The same turns and mirrors carry the whole set onto itself and the rows of a family onto each other. Which other rows belong to the same family as each row named below? List them in the order they appear above.
These 40 rows form 5 families of 8 rows each.
rilif: [ -9.6 -14.5  12.4 -26.7  -8.2 -27.3  -8.6  42.0]
gupof: [-13.3  18.5  32.9  33.5 -10.0 -14.5  16.7  18.2]
domez: [-23.8   1.8  10.2 -25.1  10.6 -33.1 -25.5  29.7]
Nem: [-10.2  -9.7   3.4 -25.9   6.1 -45.0 -25.0  27.3]
Fesu: [36.7  5.4 -8.9  4.1 32.5 -6.6  8.1 -1.9]
Roro: [ 21.6  12.9 -24.4 -16.5  18.7 -15.1  -0.4  31.6]
Zife: [ 13.1  17.1 -20.9   1.3  26.3  10.8 -11.3  20.6]
fizog: [  2.4   4.3  39.1  39.6  -7.6 -25.0  15.2  15.1]
tikaz: [-12.8  12.9  11.9  -1.5 -15.8 -22.2 -14.3  47.0]
tutiv: [-15.0  -5.6  13.9 -24.8 -17.5 -26.4 -10.3  34.8]
gosa: [-10.2  12.8  -1.9  13.3  32.2  -4.9   8.0 -26.3]
ruzib: [-13.2   4.5 -17.7  -2.0 -24.4 -20.3 -13.6  27.3]
Valon: [ 21.3  -5.1 -18.6 -17.6  -3.8 -30.4 -15.6  16.6]
gatun: [ 4.1 21.4  3.1 23.8 29.5 -3.5 40.3 16.8]
tenom: [  5.8 -19.6  21.3  16.4 -21.8 -43.9  -9.5  19.5]
bepek: [  3.2   6.1  27.4  20.8  35.3 -19.6  23.4 -24.9]
tovad: [ 6.1 -0.7 12.9 39.6 37.1  0.1 15.2 22.1]
bav: [-16.7  -6.6  47.1  13.3  -1.4 -40.8 -10.4   5.5]
Ginof: [-36.0   7.8  41.1  13.0   3.8 -30.8  -5.2   2.6]
tanir: [11.2  5.7 21.4 12.6 39.4  4.8 33.6 -1.3]
gom: [ 4.9 10.9 22.2 10.7 28.6  4.2 34.0 -9.4]
liki: [-18.8  -6.5  41.0  26.2  19.3  -9.6 -18.7   1.0]
Tenev: [  0.7   1.5  10.1  -1.0 -27.2 -34.8 -12.5  40.2]
Zugog: [-14.9 -11.1 -32.9 -14.0  25.0 -29.7   5.0   9.2]
kapu: [-23.8 -26.5  11.5   1.1  12.9 -38.2 -22.6  37.4]
kig: [ 17.3  -4.6  36.9  31.3  16.6 -17.1   7.3 -15.8]
ligom: [ 10.9   3.1 -19.1 -21.4  44.6 -26.0   6.8   0.8]
seb: [-14.9  -8.4  50.3  18.3  -6.1 -22.4  17.9  12.9]
zom: [ 15.0 -16.6 -19.2 -21.8   4.6 -42.4 -10.9  19.3]
Meri: [ 11.3   8.2 -17.3 -34.9  26.1  -3.0   7.7  19.4]
sov: [  6.3  19.4 -19.7 -11.9  23.8 -10.5   6.4  47.7]
Lafo: [ 20.8  -8.2  37.0  36.9  15.8 -21.0  10.2  -0.3]
pasif: [-10.9  -4.8  52.7  15.3  -4.3 -15.3   5.7  16.0]
Bodi: [  6.0 -23.9  35.3  10.4 -11.7 -42.8 -17.6  16.9]
zotob: [-18.5 -14.7  13.2  38.4 -11.7 -29.4  13.3  28.7]
kiz: [-17.0   9.7  20.9  16.3  41.0 -20.6  27.3 -13.0]
gofet: [ -8.0   7.6 -13.8 -22.9  49.4 -22.0   9.2  15.7]
tiref: [ 29.4   1.4 -14.0  -2.9  31.9 -15.2  13.3 -15.1]
Memas: [  8.2   2.9 -22.1 -31.2  22.7 -11.2  19.3  17.5]
fisig: [24.4 15.9  2.8 26.7 31.7 -6.4 31.4  8.1]

Same family as rilif: tutiv, tanir, gom, seb, Meri, pasif, Memas
Same family as sov: gupof, domez, tikaz, gatun, Ginof, kiz, gofet
Same family as Nem: Roro, fizog, bepek, bav, Tenev, ligom, fisig

